Look-ups in named tables: a row name and a column name give one cell, copied from the table.

pama:
fields: gametan, ronakuf, gapu, borozum, nim, godibel, sigovu, borap
kelefes: [204, 140, 694, 536, 711, 331, 718, 481]
vuk: [133, 151, 146, 170, 503, 210, 546, 261]
likiz: [698, 307, 364, 675, 215, 117, 796, 213]
kizo: [411, 260, 755, 82, 410, 682, 475, 152]
toze: [470, 376, 368, 712, 90, 387, 181, 323]
tinovud: [287, 529, 164, 663, 657, 463, 490, 677]
febokoz: [598, 142, 381, 651, 144, 565, 133, 141]

What is the gapu of febokoz in pama?
381
What is the gapu of toze in pama?
368
What is the gametan of kelefes in pama?
204
What is the borozum of kizo in pama?
82
What is the godibel of vuk in pama?
210
What is the sigovu of likiz in pama?
796
What is the gapu of kelefes in pama?
694
What is the borap of kelefes in pama?
481
What is the sigovu of febokoz in pama?
133
What is the godibel of likiz in pama?
117
What is the ronakuf of kizo in pama?
260
What is the nim of likiz in pama?
215
What is the borozum of tinovud in pama?
663
What is the godibel of toze in pama?
387
What is the gametan of likiz in pama?
698
What is the borap of vuk in pama?
261
What is the ronakuf of febokoz in pama?
142
Row with the largest ronakuf: tinovud

zilofi:
fields: vimoz, tedekot, zuti, sozofab
fivo: [772, 616, 215, 499]
gipo: [610, 621, 439, 339]
sovegom: [696, 534, 493, 275]
sifa: [636, 661, 284, 481]
rubaz: [297, 372, 872, 524]
disez: [328, 559, 476, 808]
feb: [623, 445, 647, 151]
tasi: [324, 505, 571, 769]
vulare: [271, 534, 535, 829]
vubud: [175, 539, 673, 723]
notibe: [306, 462, 719, 541]

zuti of rubaz: 872
sozofab of feb: 151
tedekot of notibe: 462
tedekot of tasi: 505
vimoz of gipo: 610
zuti of tasi: 571
vimoz of feb: 623

fiv:
	sumonop	vup	penotet	mik	soped	muv
kuzolum	55	202	168	133	128	92
sos	94	144	138	148	129	97
kisa	129	94	128	49	106	142
kezug	158	126	149	68	137	176
rinesa	121	179	160	165	157	131
poreni	155	118	144	66	148	170
dek	114	187	179	57	151	166
zeki	128	94	129	47	144	142
fuma	142	91	117	136	132	123
vudiz	126	116	144	31	209	155
fusako	162	120	145	75	170	175
dibali	76	129	131	124	176	82

What is the muv of vudiz in fiv?
155
What is the vup of dibali in fiv?
129
What is the sumonop of dibali in fiv?
76
What is the soped of rinesa in fiv?
157
What is the mik of vudiz in fiv?
31
What is the soped of kuzolum in fiv?
128
What is the vup of rinesa in fiv?
179
What is the mik of kuzolum in fiv?
133
What is the soped of fusako in fiv?
170
What is the soped of kezug in fiv?
137

babab
cols = revapov, zozuka, tavutil, vabada, zasaz, saf, rodi
morov: [224, 176, 103, 92, 190, 223, 205]
metama: [219, 178, 92, 69, 182, 217, 209]
fotofu: [232, 51, 162, 69, 69, 209, 97]

morov, tavutil => 103
morov, vabada => 92
metama, saf => 217
fotofu, vabada => 69
fotofu, rodi => 97
morov, saf => 223
metama, tavutil => 92
fotofu, tavutil => 162
metama, vabada => 69
fotofu, revapov => 232

Table mureb
,bilolem,genafi,veka,zur
nav,102,184,175,159
fiku,114,64,92,180
tesut,126,50,75,149
tizin,125,181,157,84
tuv,113,193,173,118
zaf,104,93,118,200
sadan,147,104,92,45
tez,97,161,166,191
sodir,144,75,77,72
norubim,145,136,113,36

What is the zur of norubim in mureb? 36
What is the bilolem of tizin in mureb? 125
What is the zur of sadan in mureb? 45
What is the veka of sodir in mureb? 77
What is the veka of tizin in mureb? 157
What is the genafi of fiku in mureb? 64
What is the veka of zaf in mureb? 118
What is the zur of fiku in mureb? 180
What is the zur of tizin in mureb? 84
What is the zur of tuv in mureb? 118
What is the genafi of norubim in mureb? 136
What is the zur of tesut in mureb? 149
What is the genafi of sodir in mureb? 75
What is the genafi of tizin in mureb? 181
What is the bilolem of sadan in mureb? 147
What is the genafi of tesut in mureb? 50
What is the genafi of tez in mureb? 161

